128 stands for zero in the data rows.
A hidden rule labels the rows of this table. It goes by one to three of the table's principal directions, not those with the most spread.
[148 132 110 134 166 151 118 155 128  90 118 107 103 136 129 128  98 115
 174 144 105  92 109 105 145 131 168 105 125 149 101  97  93 125 161  87
  90 169 154 119 159 111 105 168] f
[ 44 131 182  62 219 128  77 184 110 104  92  54 133 106  93 105 135 124
 124 138 169 114  95 245 103 213 122 183 156 145 112  77  82  47 163 220
 127  66 187 212 183 115 157 106] d
[ 64 119 131 116 134 131 109 113 196 107 124 143 121 131  89 143 169 141
 110  93 117  97 159 149 158 123  93 152 106 125 165 129 138  88 122 167
 135  59  98 140 106 114 110 132] i
[146  67  86 255 148 212 115 179 154 101 111 227 111 200  97 227 129  36
 163 140 141 103 192  46 170  96 183  98 113  97 144  90 145 231 134  37
 137  49  78 175  41 131  16  97] i
[132 116 137 107 123  97 149 126  96 116 136 114 126 109 151 102  91 148
 146 117 115 141  98 173 121 132 133 126 139 145 103 122 136 134 124 143
 116 132 168 137 149 116 136 129] i
[178 152 146 140 130 148 162 146  66 132 140 122  81 182 148 107  86 130
 129 132 125 133  74 109 112 142 149 153  85 184 136 115  86 149 136 132
 110 176 157  82 183 157 159 146] d
[168  46 122 154 133 118 117 107 181  88  83 185 129 110 133 128 120 135
 159 131 162 114 153 132 150 133  94 159 117  89 159 145 146 151 126 145
 123  71 155 139  63 124  75 134] g
[ 96 140  98 116 126 108 157 121 142 134 197 146 171 134 126 118 134 113
 115 106  70 109 136 166 132  93 131 120 126 133 110 129 146 119 131 125
 124 155 125 140 131  74 158 121] e
[126  91 152 122 165 101 120 116 159  91  87 123 113 120 118  89 107 157
 150 114 138 106 111 174 147 151  93 187 100 147 135 131  78  99 155 187
 112 101 179 128 138 112  93 152] i
[209 118 102 197 124 178 146 181  67 148 158 175 114 166 152 175 115  62
 155 149 115 156 118  57 111 116 193  70 154 108 123  94 180 194 115  35
 131 165 122 139 118 139 133  95] f
[ 87 108 145  93 128 104 104  85 187 120 114 135 174  92 114 117 167 149
 109 137 148 126 172 163 132 113  84 153 132  94 152 156 148  87 112 186
 143  72 133 148  86 123 126 127] e
[181  77  96 167 111  95 170 108 108  90 122 152 162 108 139 108  93 172
 184 106 102 129 119 127 181 106 116 128  90 130  91 119 111 162 136 123
 100 111 175 107 101  75  75 137] d
[154 121 135 134 131 140  99 117 171 111 114 132 105 137 139 134 146 117
 150 123 106 120 147 107 152  88 156  98 143 141 126 121 115 121 128 106
 108 148 130 110 129 118  90 151] d
[160 132 142 104 121  93 129  87 126 138 112 114 127 105 130  83 132 151
 109 133 158 128 126 133 117 132 104 166 114 145 126 174  81 106 131 172
 111 175 141  84 146 132 141 157] g
[ 24 125 183 121 172 176  87 139 187 132 104 143 123 196  78 152 180 103
  52 118 190 107 173 189 104 167  59 228  89 148 191 128  93 111 131 247
 180   4  89 182  96 167 111  68] d
[ 37 105 168  93 197 155  74 182 113 103  67  89 154  84  96 155 114 126
 141 184 215 130 134 194  88 227 105 166 165  88 121  93 137 115 134 183
 154   0 158 240 111 165 121  82] e
[145  78 115 153 129 143 150 123 138  68 112 170 126 143 156 133  29 143
 195 152 137 100 135 124 139 123 129 149  93 147 108 129 102 224 129 110
  95  81 179 126 102 136  71 146] e
[ 51 173 138  87 194 161 121 202  82 135 158  90 131 145 122 139  93  91
 123 163 132  94 101 181  84 185 157 153 129 153 107  85 110 115 148 138
 121 139 143 175 193 138 204 124] e
[112 113 138 117 126 142 128 123 127 105 114 121 121 124 146 127  76 111
 129 167 169 127 149 138  83 141 126 123 156 140  93 153 138 196 127 122
 136 119 131 162 106 159  97 119] i
[183 120  95 167 164 128  96 136 123 138  89 128 127  98  84 138 151  93
 147 170 164 126 131  52 147 140 169 119 137  80 135 136  87  96 143  94
 106 165 103 120 121 126 102 153] g
[147  97  90 103 147 133 131 123 143  37 111 115 137  53 135 118  13 154
 235 207 131 101 107 100 111 168 154  83 172 103  64 135 138 179 142  50
  73 121 199 161 122 125  82 177] e
[115 123 135 135 150 171 127 156 142 114 157 159 111 178 132 146 131  81
 121 134 118  97 145 144 118 122 150 137 115 157 132 109 131 151 131 127
 120 129 127 145 132 125 136 127] d
[151 132 143 134  69 110 154  92 118 164 137 139 156 129 158 115 141 159
  96 113 135 166 146 113 113 101  81 132 118 123 137 163 162 152 101 142
 162 134 118  94  99 144 152 103] f
[238 135  84 190 108 157 163 131  72 114 148 148  78 117 124 147  99  97
 179 164  96 146 109   0 121 108 206  29 156 129  85 134 161 175 127   0
  93 228 112  98 139 134  80 170] i
[ 45 145 154 106 110 100 139 112 131 170 151 130 143 154 103 121 195 126
  34  75 136 133 147 206 130 115  88 174 103 138 167 139 139  87 124 208
 176  88  86 146 121 125 162 100] h
[ 74 136 144  91 126 121 136 114 125 112 132 110 154  94 113 115 107 144
 115 152 150 129 134 161  89 153 103 131 154 119 109 149 155 130 134 138
 145  94 151 171 122 141 134 126] i
[214 173 105 156  84  89 145 108 108 202 166 126 120 146 138 111 214 133
  98  58  51 164  95  75 178  60 155  85 118 126 157 124 120  53 125  97
 126 247  91  34 167  86 173 140] g
[ 80 113 174  88 127  91  80  91 223 131  82 108 139 105 127 103 191 176
 101  78 133 118 161 188 156 120  49 174 124 123 163 146 117  52 132 209
 152  83 132 117 112 112 124 130] f
[109 134 138 124 179 166  88 161 128 101  83  88 107 132 106 141 109 110
 147 168 165 110 125 108 118 164 145 132 136 131 123 104  94 118 149 127
 122 107 133 152 139 152 107 136] f
[ 73 190 128 102 149 155 136 168  70 153 176  91 159 117 101 143 133 106
 108 162 121 131 122 123  81 157 150 107 148 131  94 110 150 105 127 109
 136 149 115 162 169 131 198 114] f
[255  97  96 152  98 118 151  96 120 100 133 156  94  79 136 109 119 130
 175 143 107 146 110  33 121 117 148  62 164 100 121 159 194 131 117  50
  96 209 148  91 117 116 111 172] i
[149 133 128 130  96 130 150 149  99 140 137 125 101 142 180 134 100 142
 138 112 107 138 101 124 128 127 135 104 125 137 131 110 166 161 118  93
 135 155 131 103 142 146 161 131] g
[ 98 119 146 114 127 104 118 131 157 123 120 113 140 130 140 110 125 152
 136  88 105 122 127 176 155 113 109 147 121 144 128 113 115 106 132 156
 129 103 154 124 138  96 145 125] f
[226 126 103 148 125 109 121 103  87 149  99 117 142  67 111 121 184 129
 130 155 155 162 124  54 125 134 133  85 160  72 120 150 141  86 135  99
 126 195 119 105 111 127 102 137] i
[129 159 117 103 151 111 135 126 127  98 137  77 117  95 105  97 130 173
 167 115  67 109  84 126 160 142 140 107 118 162  86 106  85  59 154 123
  84 176 152 101 189  82 119 177] d
[131 173 133 120 111 163 141 166  91 135 159 101 112 144 184 144  66 126
 166 152  90 130 111 101 103 121 178  73 150 170  71 103 135 186 120  49
 108 191 142 107 179 146 167 141] f
[217  95 129 176 159 189 104 149 145 108 114 185  75 160 125 154 152  47
 139 174 156 119 140  67 104 136 180 102 161 111 150 127 144 154 143  71
 116 168 131 144 108 153  82 143] d
[205 103 127 168 114 146 122 120 181 136 135 179 106 159 148 125 147  97
 133 118 113 127 148  78 127 101 124 125 133 127 151 151 144 146 122  97
 125 178 121  92 108 118 129 130] f
[ 86 123 160 122 146 134  97 155 152 135  95 121  96 153 156 145 121 119
 128 117 137 109 138 167 143 123 139 147 120 145 144 106 108 133 135 139
 135 111 126 131 142 152 124 141] h
[ 50 130 132 108 176 146 114 161 132 113 126 128 125 149  99 150 131 125
 123 126 140  86 125 186 148 165 126 185  81 143 150  92  86 106 134 186
 116  58 121 157 145 129 138 127] g
[108 101 118 112 181 160  95 146 154 100 119 148 144 103 104 158 150  90
 132 170 162 106 150 144  93 171 116 126 168  73 144 120 177 113 137 133
 140  82 135 205  89 137 107 104] e
[115 152  97 117 118 116 151 132 104 127 157 105 144 118 131 133 137 161
 141  96  72 121 107 134 161 116 129  99 110 135 108  97 135 105 129 118
 118 141 121 111 147  93 137 130] d
[232 117 145 117 136 124  83  92 164  95  50  90  70  73 138  86  93 137
 178 199 172 142 110  33 104 143 153  94 182 111 123 176 103 111 139  79
  93 208 162  85 141 170  93 202] h
[134 128 147  98 141 149  99 145 156  95  99  94  92 136 177 111  33 114
 170 167 148 104 122 120  91 134 151 123 161 159 102 136 105 179 138  90
 105 164 171 120 156 158 144 159] e
[114 113 135 127 169 153 110 169 132 109 120 132  85 161 126 135  94  79
 133 140 150 106 112 156 109 159 158 151 139 144 139 109 111 147 139 134
 118 117 134 163 145 141 132 123] h
[155 137 122 149 106 108 138 131 130 161 138 129 146 133 145 120 139 153
 137  89  90 143 118 109 155 106 110 129 110 124 135 122 129 111 123 117
 133 154 129  84 138 101 164 119] e
[181 146 113  96  98 109 151 114 108 120 149  97 116 110 189  96  62 151
 162 133  88 142  86 104 103 108 140  77 161 135 105 137 163 147 123  76
 113 209 166  91 158 130 167 149] e
[128 108 117 162 100  84 184 128  65 173 159 163 189 164 146 116 141 134
  84  73 126 155 119 198 151 103  97 175  79 124 137 117 121 157 132 179
 163 100 138 130 103  96 147  69] g
[ 52 115 176  69 133 101 112 152 115 119 101  80 155  95 175 118  88 181
 147 111 137 142 114 237 116 158  89 147 152 131 107  95 153 127 121 179
 150  50 189 174 141 133 159  95] i
[144  65  82 184 203 165 109 134 203  69 121 200 124 143  73 148 114  45
 163 185 146  71 169 100 135 138 160 145 127 105 121 143  95 162 158 105
  95 114 113 186  73 101  27 144] g
[126 137 135 115 155 131 134 135  70 140 139 119 175 101  92 122 167 114
  99 164 167 146 126 144  93 162 122 140 138 101 120 126 139  92 135 162
 141 117 145 170 126 128 152 105] f
[163 144 127 121 120 150 139 148 128 105 150 117  63 149 171 120  64 111
 171 149  84 115  94  98 118 118 194  80 146 177  98 117 129 166 126  56
  87 210 141  99 179 139 144 179] h
[183 119 122 138 116 123 135 116 128 106 126 135 104 131 141 113 108 132
 162 129 109 130 109 101 150 104 166 107 127 144 121 127 107 137 128  99
  92 161 154  95 144 118 113 164] i
[149  71 107 142 161 148 114 137 169  65 116 164 140 113 150 143  84 100
 197 174 122 102 145 138 134 123 162  96 163 104  94 112 142 179 144  80
 100 108 176 178  90 111  57 140] d
[218  95 100 149 122 112 156 135 123 104 131 147 109 129 173 107 100 153
 184 101  79 122  77 119 163 125 131 110 114 123 132 103 139 133 146  89
 101 176 181  88 138  96 123 152] e
[196  91 116 190  90 152 102  92 225 111 103 192  84 165 135 147 136  96
 149 116 120 106 193  25 172  45 150 107 115 133 161 166 122 173 109  66
 106 151  89  61  80 127  78 173] e
[176 128 155 170  99 142 110 127  95 194  94 137 138 141 122 146 195 108
  69 128 196 188 156  71 100 129  96 137 139  88 173 149 159 128 106 144
 188 116  86 117  85 173 147  70] f
[123 126 123 163 150 158 115 160 105 138 127 135 126 138 103 166 158  82
 124 143 137 139 145 107 125 131 163 100 148 116 115 104 140 135 129 105
 139 116  96 168 114 130  97 102] i
[ 91 180 145 101  91  89 145 126  49 211 149  84 166 125 128 120 175 149
  47  86 143 185 111 163 104 126  94 140 131 116 147 131 151  89 108 182
 185 126  94 124 144 142 207  67] h
[156 120 148 110 158 123  95 133 105 131  64  92 115  77 101 117 169 150
 119 159 198 145 104 121 114 206 101 152 140  89 150 130 117  66 140 168
 136 116 135 138 129 160 125 132] g
[153  94 117 152 141 163  92 141 196 100 109 167  77 130 131 164 139  90
 163 140 118  96 162  77 147 114 158  94 145 112 150 124 167 137 117  74
 109 135 101 128 104 133  96 163] g
Here are more rows. What is the label of each one?
[133 102 117 116 155  79 110 112 213 109 105 115 126 107 135  79 121 155
 159 103  95  89 118 168 176 130 103 165 110 140 117 140  65  82 158 156
  95 168 147  98 143  70 113 170] -> e
[160  86 132 122 123 130 133 130 156  79 117 133  92 134 189 109  54 129
 178 128 111 105 126 142 124 113 133 113 140 161 100 128 146 187 131 101
 104 154 174 119 127 122 111 155] -> i
[114 128 129  90  43  27 211  42 107 147 169 126 174 115 171  62 131 246
  90  25  71 150 105 223 167  82  31 173  56 172 122 160 123 120 109 228
 141 122 149  61 128  83 143 116] -> i
[172 128  89 122  72  83 158  97 107 119 126 108 120  61 163 122  86 195
 185 118  79 153  98  72 157 104 134  53 142  99 109 136 187 135 102  59
 111 163 129  83 127 124 122 165] -> h
[ 78 123 175 102 141  97 115 158 108 120  89  66 128 129 162 101  86 174
 154  93 121 137  99 212 154 135 119 156 117 172  98  83  85 117 138 179
 128  87 182 133 169 113 143 121] -> i
[154 146  96 168 120 154 121 139 111 145 150 139 146 137 109 164 153  82
 132 132 110 146 149  67 130  91 178  65 167 109 105 118 139 146 126  58
 130 153  96 139 114 111 102 102] -> d
[109 142 131 171  84 103 137 117 108 185 114 124 119 172 122 137 149 122
  73  79 139 161 141 113 161  77 129 138  98 137 156 138 104 145 116 142
 168 115  61  97 110 143 121 102] -> h
[ 83 204 154  93  79  97 151 118 111 188 176  79 121 162 139  98 157 162
  66  57  70 155  95 155 133  93 114 130 111 177 144 127 122  76 116 156
 154 170 101  75 190 119 218 119] -> i
[112 143 120 141 136 177 126 158 104 125 135 141 102 157 132 176 106  98
 136 164 141 122 129 106 114 143 172 106 130 133 125 108 127 182 120  89
 125 112 100 149 128 173 105 121] -> h
[ 89 128 159 152 130 170 131 167 118 147 145 158 115 209 149 155 116  82
  96 111 145 117 157 167 111 118 136 168 102 182 126 111 105 197 122 149
 145 100 114 142 131 145 141  88] -> d
[101 144 151 120 118 132 146 154  75 144 143 106 131 159 161 130  87 133
 124 125 123 159 101 167 110 129 142 129 128 156 114 100 128 166 114 143
 145 104 142 145 148 148 154  89] -> i
[ 99 149 164 121 119 112 160 143  91 173 163 114 135 165 120  95 155 139
  62  68 120 154  99 191  99 156  69 186 105 166 142 126 133  98 131 206
 171 123 128 131 157 112 197  71] -> d
[152 166 141 132  66 118 148  92 111 180 154 133 129 132 134 133 201 162
  82  85  97 171 133  87 134  88 101 101 116 126 160 143 173  94  96 131
 158 152  88  74 127 140 157 115] -> d
[140 115 143  69 127  87 122  76 147  82  98  89 135  46 125  82 122 203
 159 133 129 129 113 147 124 151  81 127 146 124 108 154 134  74 129 166
 105 122 182 119 136 116 107 163] -> d
[ 63 124 125 112 187 185  72 152 179  94 113 131 156 126 100 178 145  87
 138 176 155  92 176 143 109 150 133 121 163  99 122 107 128 131 142 125
 134  59 122 205  94 138  81 101] -> f
[137 103 147 132 125 125 120 134 140 145 109 154 112 144 138 131 157 130
 101  99 155 131 126 156 127 150  88 172 114 112 181 129 145 117 125 169
 152  97 127 126 112 144 146 106] -> g
[156 112 117 158 137 127 105 124 161 161 117 160 140 134 110 144 214 103
  94 105 137 128 156 112 148 119 103 140 123  85 173 134 141  85 132 143
 152 134  90 122  92 113 122 108] -> e
[ 69 113 136 112 182 155 132 191 120  70 136 110 111 118 126 133  53 127
 196 171 111  94 100 182 126 192 167 133 126 167  64  79 110 156 138 120
  86  92 167 188 166 114 123 149] -> i
[123  93 119 175 144 182 124 157 131 106 135 179 148 147 103 174 130  77
 139 159 152 126 171 103 112 135 139 118 140 104 122 114 170 182 120 101
 142  62 120 189  73 129  94  88] -> f
[194 122 112 169 136 112 144 150 113 138 141 139 119 155 143 101  97 107
 164 117  94 126  95 112 160 106 180 133 112 157 103 115  64 140 147  93
  86 204 156  86 169  84 143 153] -> e
[173 141  97 148 109 124 118 101 161 136 131 137 121 107 105 134 172 133
 139 126 100 121 146  43 167  93 146  94 117 111 140 146 125  89 115  88
 102 179  86  70 124 108 126 172] -> e
[ 81 124 141 108 145 177 120 130 163 122 166 181 130 188 128 153 144  64
  71 134 158  88 175 178  76 125 111 170 129 142 162 142 147 165 128 162
 148  95 118 171 103 150 141  95] -> d
[ 49 125 136 118 131 133 121 138 154 135 144 134 142 147 120 151 172 111
  84  86 117 118 159 196 126 122  98 131 142 129 131 113 164 123 133 159
 169  75  98 181 102 112 114  80] -> i
[122 180 104 171 112 169 142 125 108 177 181 165 132 185  86 171 185  63
  65 128 121 132 160  70 115  88 168 104 123 133 140 141 117 147 127  86
 147 162  50 122 122 141 118 106] -> i
[104 156 138 111  95 121 154 136 133 131 170 125  83 165 171 119  79 137
 137  87  62 111 109 141 139  84 156 112 111 189 125 119 139 150 114  97
 110 172 131  85 181 123 179 165] -> h
[ 82 123 164 117 122 145 102 130 157 149 127 148 122 162 145 158 183 103
  77  90 137 128 172 178 114 103 101 135 145 130 163 121 171 127 118 163
 173  84 107 157 103 145 124  86] -> i
[107 168 106 114  80  95 155 111 134 151 171 115 122 144 153 119 116 154
 121  66  56 127 106 141 158  78 140  98 124 156 121 127 122 128 126  95
 123 172 110  84 162 101 150 138] -> h
[160  61 133 172 183 148  63 144 180 101  52 167 111 110  99 158 145  77
 165 167 188 107 176  89 149 130 153 140 145  77 158 128 119 121 136 115
 115  86 134 159  81 137  65 150] -> g
[168 122  89 183 108 122 149 119 136 141 141 160 123 161 118 142 155 142
 138  77  81 126 125  85 194  92 128 128  72 136 146 115  98 128 121 121
 114 135  88  74 116  93  99 124] -> e
[ 83 128 135 140 105  88 124 101 193 179 138 159 118 183 119 122 198 119
  49  30 103 119 151 180 170  75  83 179  90 134 202 145 118  86 130 189
 171 113  70 102 111 106 138 106] -> h
